0: np.array([105, 117, 126, 108, 127, 118, 122, 127, 108, 126, 129, 103, 97, 103, 101, 103])
1: np.array([153, 119, 121, 109, 137, 105, 129, 127, 151, 150, 129, 149, 127, 129, 154, 138])
2: np.array([173, 118, 106, 93, 114, 91, 129, 127, 220, 134, 74, 151, 98, 129, 177, 103])
3: np.array([106, 118, 103, 163, 107, 120, 103, 117, 99, 111, 139, 91, 127, 123, 100, 112])
4: np.array([116, 110, 255, 112, 130, 157, 106, 128, 116, 140, 136, 132, 127, 129, 111, 130])
5: np.array([127, 110, 136, 233, 127, 125, 104, 127, 126, 102, 152, 103, 146, 124, 103, 130])
6: np.array([113, 109, 129, 130, 140, 253, 107, 109, 102, 128, 127, 109, 127, 120, 112, 130])
7: np.array([140, 130, 117, 130, 113, 109, 114, 115, 131, 128, 115, 164, 141, 125, 148, 127])
8: np.array([112, 159, 92, 130, 112, 92, 108, 114, 120, 107, 116, 119, 120, 149, 117, 130])
9: np.array([127, 120, 105, 130, 170, 114, 127, 116, 126, 122, 105, 134, 120, 129, 145, 130])
10: np.array([127, 133, 153, 132, 116, 140, 118, 116, 110, 123, 147, 130, 234, 129, 103, 130])
11: np.array([100, 128, 129, 106, 96, 100, 129, 127, 111, 115, 129, 118, 141, 129, 107, 100])
12: np.array([127, 142, 129, 112, 100, 109, 99, 110, 108, 108, 129, 108, 121, 129, 100, 107])
13: np.array([127, 116, 129, 131, 127, 125, 112, 127, 120, 120, 105, 153, 136, 131, 157, 125])
14: np.array([127, 140, 111, 115, 107, 125, 98, 102, 126, 128, 168, 105, 127, 129, 128, 108])
15: np.array([140, 107, 129, 132, 255, 138, 120, 110, 120, 109, 108, 126, 108, 175, 128, 148])
16: np.array([102, 120, 129, 153, 128, 122, 89, 91, 100, 94, 124, 106, 127, 124, 107, 111])
17: np.array([127, 106, 126, 113, 127, 122, 114, 127, 111, 128, 129, 132, 92, 104, 116, 113])
18: np.array([127, 98, 129, 130, 127, 255, 103, 102, 99, 108, 120, 113, 127, 131, 114, 130])
19: np.array([159, 107, 116, 110, 137, 125, 195, 175, 151, 128, 105, 135, 103, 129, 156, 120])
20: np.array([108, 128, 129, 90, 110, 87, 129, 127, 162, 154, 129, 151, 112, 129, 110, 93])
21: np.array([127, 151, 129, 103, 90, 95, 133, 151, 118, 148, 140, 132, 127, 96, 109, 100])
22: np.array([110, 203, 95, 116, 104, 94, 111, 119, 114, 124, 142, 132, 168, 134, 113, 99])
23: np.array([127, 128, 116, 130, 124, 125, 192, 180, 149, 128, 129, 122, 102, 141, 136, 113])
24: np.array([127, 128, 166, 195, 127, 240, 101, 104, 96, 101, 129, 111, 127, 120, 104, 130])
25: np.array([127, 90, 130, 117, 150, 125, 128, 124, 151, 116, 101, 132, 91, 136, 128, 165])
26: np.array([127, 104, 135, 122, 191, 149, 129, 127, 114, 106, 129, 138, 127, 126, 115, 144])
27: np.array([122, 107, 129, 116, 136, 179, 132, 128, 121, 133, 128, 138, 117, 108, 113, 149])
28: np.array([128, 100, 170, 130, 151, 255, 108, 105, 126, 108, 110, 122, 127, 132, 120, 245])
29: np.array([127, 113, 129, 130, 109, 118, 110, 127, 108, 110, 129, 109, 123, 129, 136, 134])
30: np.array([123, 107, 109, 130, 112, 132, 129, 108, 126, 108, 117, 110, 127, 139, 122, 146])
31: np.array([152, 114, 122, 130, 117, 104, 129, 125, 143, 117, 112, 189, 134, 130, 174, 130])
32: np.array([118, 128, 115, 115, 130, 116, 129, 130, 118, 122, 122, 100, 127, 129, 106, 110])
33: np.array([127, 104, 129, 110, 165, 122, 131, 120, 125, 122, 128, 117, 100, 127, 116, 130])
34: np.array([114, 165, 105, 93, 102, 125, 145, 138, 171, 144, 130, 143, 105, 129, 120, 92])
35: np.array([156, 117, 129, 108, 127, 104, 143, 127, 183, 128, 106, 132, 125, 128, 175, 123])
36: np.array([232, 109, 123, 100, 127, 98, 159, 139, 253, 140, 100, 221, 100, 135, 253, 119])
37: np.array([127, 127, 94, 130, 127, 108, 98, 127, 106, 102, 117, 132, 112, 129, 128, 112])
38: np.array([255, 104, 123, 116, 137, 113, 138, 131, 180, 128, 100, 132, 99, 146, 255, 141])
39: np.array([116, 160, 116, 92, 110, 88, 148, 133, 160, 152, 138, 157, 115, 103, 128, 95])
40: np.array([105, 123, 104, 159, 109, 125, 106, 127, 101, 111, 140, 95, 127, 122, 105, 110])

np.array([95, 128, 117, 121, 107, 99, 129, 104, 126, 111, 255, 100, 143, 101, 128, 101]) : 14 40
np.array([195, 95, 121, 139, 138, 134, 129, 113, 130, 107, 101, 132, 106, 159, 128, 181]) : 25 30
np.array([187, 119, 109, 100, 127, 101, 165, 159, 255, 150, 103, 132, 127, 129, 194, 130]) : 2 35
np.array([143, 99, 182, 155, 152, 236, 129, 114, 111, 103, 109, 132, 102, 118, 129, 227]) : 28 24
np.array([102, 231, 129, 92, 127, 89, 133, 118, 126, 139, 159, 120, 123, 105, 106, 97]) : 22 39
np.array([112, 118, 129, 130, 127, 106, 129, 123, 111, 130, 129, 108, 98, 118, 109, 106]) : 0 32
np.array([127, 128, 129, 130, 129, 125, 110, 109, 134, 115, 122, 188, 153, 116, 127, 130]) : 7 13
np.array([179, 128, 138, 154, 159, 174, 118, 117, 126, 108, 102, 129, 127, 129, 166, 235]) : 28 25
np.array([131, 111, 101, 130, 200, 118, 104, 127, 112, 101, 129, 126, 127, 219, 129, 150]) : 15 9
np.array([123, 134, 173, 89, 113, 111, 129, 193, 142, 214, 126, 145, 121, 102, 116, 130]) : 21 20
np.array([127, 89, 147, 175, 156, 211, 129, 112, 115, 128, 108, 132, 127, 134, 140, 255]) : 28 27
np.array([127, 142, 110, 130, 100, 97, 114, 111, 126, 112, 129, 132, 127, 129, 116, 103]) : 12 8
np.array([95, 128, 121, 130, 105, 115, 107, 108, 2, 110, 129, 110, 243, 109, 89, 130]) : 10 3
np.array([135, 105, 113, 143, 212, 122, 118, 116, 126, 107, 116, 126, 116, 255, 145, 147]) : 15 9
np.array([102, 174, 125, 132, 112, 113, 116, 127, 103, 128, 157, 132, 255, 120, 109, 130]) : 10 22
np.array([124, 131, 129, 124, 136, 103, 129, 130, 126, 124, 116, 145, 127, 207, 139, 124]) : 13 8
np.array([135, 124, 129, 116, 125, 112, 154, 127, 134, 151, 110, 150, 127, 171, 148, 131]) : 1 13
np.array([127, 145, 138, 105, 97, 125, 131, 140, 121, 128, 153, 132, 113, 93, 98, 99]) : 21 0
